128 stands for zero in the data rows.
Here are some numbered points:
183 044 164 106 158 163 128 171 116 071 129 115 107 098 208 131 165 129 104 174 173 000 166 099 146 194 201 131 185 148 144 0
069 107 125 135 134 155 142 093 140 115 220 100 047 184 113 130 130 108 085 173 104 129 095 104 177 147 160 120 128 183 097 1
143 077 118 120 141 132 152 145 133 086 081 113 153 092 151 131 125 127 132 135 122 083 139 125 121 122 149 115 165 140 147 2
155 099 121 047 158 114 075 176 091 136 098 126 025 048 213 119 086 168 089 255 106 156 190 056 149 215 065 134 130 125 127 3
138 161 127 132 083 120 112 171 128 130 110 131 169 152 116 099 127 102 148 096 122 099 142 146 123 101 135 137 146 115 121 4
132 112 137 154 141 151 127 154 086 119 135 108 124 117 147 085 110 107 173 116 121 066 131 130 135 150 157 106 149 142 166 5
152 232 148 168 134 104 059 147 130 149 109 209 164 153 068 122 137 088 142 132 120 184 107 132 147 060 065 210 121 095 118 6
160 134 143 098 115 100 142 104 172 143 153 101 130 165 094 167 155 132 084 070 157 184 146 142 128 135 148 107 078 103 144 7
164 187 164 170 165 128 089 141 126 118 111 193 146 141 092 134 150 087 141 146 134 142 115 119 164 084 108 205 140 121 145 8
111 134 101 109 097 117 097 142 121 170 120 118 140 114 139 095 106 159 143 115 110 144 133 148 093 137 087 100 114 082 109 9
119 098 199 148 200 192 153 100 079 086 209 134 031 115 171 129 126 125 126 203 144 059 129 060 183 206 167 116 151 197 177 10
144 044 098 086 190 131 157 113 129 107 082 120 085 053 190 171 121 172 097 203 132 144 141 101 121 170 131 124 124 145 134 11
132 183 123 139 065 112 113 173 134 136 111 144 192 161 093 098 126 095 166 069 117 109 132 164 114 077 130 138 142 113 115 12
067 107 128 134 144 153 145 092 139 115 224 103 047 181 115 133 126 105 089 176 103 126 089 105 177 150 163 119 129 180 098 13
131 110 092 118 118 111 154 123 154 119 070 138 176 105 126 153 135 145 130 105 123 142 119 151 087 095 127 128 128 112 111 14
142 150 131 111 082 117 098 176 133 131 116 137 143 144 130 101 123 114 132 119 128 102 149 133 127 125 124 142 141 106 109 15
135 130 124 141 102 126 146 159 128 102 087 131 188 133 116 110 123 099 159 086 114 093 133 143 115 087 147 113 157 135 141 16
132 124 091 121 098 108 142 134 155 120 071 141 190 116 105 144 129 141 137 089 118 136 121 158 092 084 115 127 132 108 107 17
088 145 185 163 157 172 140 103 101 114 206 143 068 155 128 122 128 111 131 159 124 095 112 095 169 163 149 127 136 175 142 18
092 221 085 111 046 064 141 112 183 185 107 132 212 162 054 147 127 139 117 036 114 246 134 175 073 051 072 136 068 113 087 19
138 160 130 161 081 128 145 164 139 110 102 130 220 164 091 096 139 081 175 046 122 078 121 164 117 062 164 125 154 132 142 20
159 191 162 187 156 134 092 140 131 112 112 194 166 158 078 140 150 077 146 131 131 140 102 131 163 065 113 204 148 118 145 21
150 072 112 114 139 134 150 143 126 086 076 116 149 091 155 132 121 128 128 138 123 090 142 122 122 128 148 110 162 149 143 22
132 094 112 148 136 131 150 094 138 138 108 113 173 132 122 131 139 157 153 076 145 132 096 168 097 113 141 084 117 077 127 23
146 020 136 167 183 183 188 103 122 079 123 080 143 130 158 138 158 131 144 101 157 026 102 149 133 146 234 075 166 142 168 24
Which point above is nearest to each new point? Its number follows each.
122 111 101 106 120 119 109 126 119 155 116 117 118 106 148 119 116 172 126 137 123 146 124 142 100 154 100 096 114 077 111 9
124 101 189 142 202 192 143 105 075 093 202 130 025 114 173 127 125 115 121 207 136 064 131 055 185 212 153 122 140 193 180 10
105 173 095 125 065 101 096 136 135 178 115 132 171 143 104 096 115 153 156 073 112 158 118 177 076 106 079 108 104 066 093 9
159 052 129 102 181 124 138 077 121 136 115 090 083 076 177 163 129 195 096 162 166 166 150 099 118 191 121 082 098 091 162 11
126 097 105 089 143 107 162 098 141 142 100 116 101 083 160 166 118 168 085 172 130 196 152 106 117 152 103 122 099 152 133 11
129 088 113 147 140 134 147 095 134 136 109 106 173 130 111 133 142 155 154 072 147 125 093 167 094 115 150 083 117 080 130 23
104 167 075 061 101 062 102 109 145 199 090 139 110 074 130 148 097 188 093 166 108 255 153 120 088 132 013 138 066 100 084 9
154 125 138 109 108 123 100 173 119 118 119 121 127 125 151 104 116 118 127 148 132 091 158 119 138 147 130 133 150 120 119 15
115 124 104 149 103 129 136 118 136 147 116 113 176 149 108 119 138 141 157 066 133 118 099 183 098 099 136 103 125 085 112 23
178 149 166 149 196 134 086 142 110 110 115 187 104 105 126 143 147 097 122 197 142 137 129 094 172 125 105 195 142 130 156 8
152 000 141 146 218 178 237 085 137 041 108 085 128 094 184 183 157 122 109 144 159 049 128 113 156 147 253 101 163 212 191 24
147 042 101 088 190 129 157 113 125 107 077 118 088 050 190 172 121 173 096 199 133 149 136 100 123 168 132 127 127 145 134 11
151 000 138 147 219 183 235 081 138 034 102 079 132 094 178 187 158 123 110 145 160 047 133 113 163 145 255 098 167 217 192 24
149 174 127 104 083 081 118 101 168 181 139 110 144 165 087 156 141 153 094 059 150 221 138 150 096 119 097 114 055 067 118 7
170 120 140 079 133 098 124 108 164 153 148 100 080 139 127 175 140 146 057 120 150 206 160 108 135 166 123 109 072 107 147 7
147 132 133 101 104 128 100 175 122 126 123 130 119 122 151 107 117 119 122 146 127 099 157 116 132 145 121 137 144 117 113 15
142 139 154 161 149 155 109 155 072 118 164 122 106 128 137 096 112 102 172 120 129 061 130 117 145 154 147 128 145 141 175 5
124 093 111 144 135 131 147 087 137 135 106 108 181 132 112 132 139 153 157 073 149 132 095 163 100 112 149 085 118 074 130 23
135 117 151 177 149 166 129 156 076 107 159 111 123 131 141 090 119 089 178 106 128 041 123 133 142 142 181 123 156 155 179 5
099 212 086 113 048 061 135 104 174 189 109 134 206 157 061 145 128 143 116 039 119 240 134 178 079 053 070 137 069 109 092 19
160 150 147 135 098 105 155 100 193 131 152 099 165 202 066 166 166 105 095 026 153 164 129 164 129 092 171 109 082 113 151 7
143 064 092 077 179 117 144 108 128 125 083 125 078 045 192 170 112 181 090 207 125 179 141 099 116 171 106 127 114 132 120 11
145 154 128 106 083 114 093 173 127 134 121 134 142 136 129 103 122 116 128 125 129 102 153 126 125 121 119 141 148 106 108 15
105 208 171 145 120 138 098 127 083 152 194 164 089 148 107 101 108 114 152 135 124 123 119 102 143 154 087 140 106 132 139 18
154 099 122 050 153 111 075 174 091 140 100 127 019 040 213 115 085 168 092 255 108 151 190 058 144 221 059 135 132 120 124 3
122 095 108 082 144 105 156 096 135 136 101 111 090 074 160 166 121 171 083 175 135 197 161 102 120 149 104 119 101 153 138 11
124 139 135 167 121 143 125 161 095 129 139 111 152 138 121 077 118 096 188 083 117 070 121 151 124 128 156 111 145 137 160 5
183 146 161 150 205 135 086 147 109 109 117 185 102 105 135 145 142 101 117 202 140 142 131 089 176 134 105 198 141 139 157 8
132 087 119 159 131 137 168 090 136 121 106 107 199 143 105 136 153 142 161 054 156 104 091 174 094 099 172 079 125 086 141 23
159 113 138 106 129 104 134 091 154 155 140 098 121 135 126 167 142 157 087 095 162 190 147 122 115 148 128 099 074 093 152 7
130 163 128 159 086 126 145 159 137 109 102 130 214 164 090 101 136 084 179 050 119 079 127 164 118 062 157 126 156 132 139 20
088 143 180 160 162 172 142 092 097 115 210 142 063 153 133 122 128 115 129 167 126 097 112 093 166 162 142 132 135 177 144 18
134 117 104 102 128 098 115 088 125 170 105 115 136 097 134 139 116 187 127 120 140 204 122 135 089 147 073 091 082 051 122 9
155 151 149 132 095 098 163 100 190 136 150 100 173 205 062 163 169 101 097 020 158 160 127 165 128 091 178 108 082 117 148 7
051 162 085 052 113 097 055 118 127 195 205 121 000 124 140 119 079 170 048 255 071 255 129 071 148 197 014 139 072 124 039 3
111 141 102 113 090 114 095 146 117 174 116 121 136 119 134 093 110 158 141 108 114 150 129 147 097 138 086 099 114 083 108 9
126 097 196 148 204 192 153 100 067 089 205 129 026 117 176 126 124 128 126 204 146 050 130 053 194 214 167 121 145 200 183 10
135 156 132 162 084 124 144 166 137 104 101 127 215 162 087 102 138 083 179 050 121 081 124 166 117 063 155 124 155 133 138 20
139 116 148 180 148 166 129 152 073 103 158 111 123 131 141 095 117 086 177 098 136 041 125 134 144 140 184 118 162 156 181 5
129 093 112 085 144 133 095 153 084 148 117 109 063 069 195 093 088 164 130 197 114 136 160 094 121 200 083 094 134 118 135 3
156 000 135 148 222 185 238 081 130 040 110 080 130 094 182 183 165 122 114 147 163 043 126 114 161 147 255 100 164 214 196 24
186 086 171 125 152 151 129 162 126 085 122 142 148 119 169 137 187 110 133 135 182 020 145 133 141 155 200 154 172 136 144 0
164 110 144 097 109 135 095 174 131 113 121 139 133 126 161 110 145 128 114 141 157 060 160 128 131 154 144 140 162 110 112 15
091 217 085 119 037 060 138 107 179 190 110 137 208 165 048 145 129 145 122 028 121 239 127 182 071 047 067 138 065 109 090 19
144 229 144 168 134 111 056 147 128 146 106 204 139 148 074 128 124 098 133 157 108 196 108 118 153 061 051 210 124 088 112 6
156 066 135 133 166 135 158 080 131 131 111 091 144 110 146 156 139 169 129 106 169 132 124 131 111 148 154 082 114 096 161 23
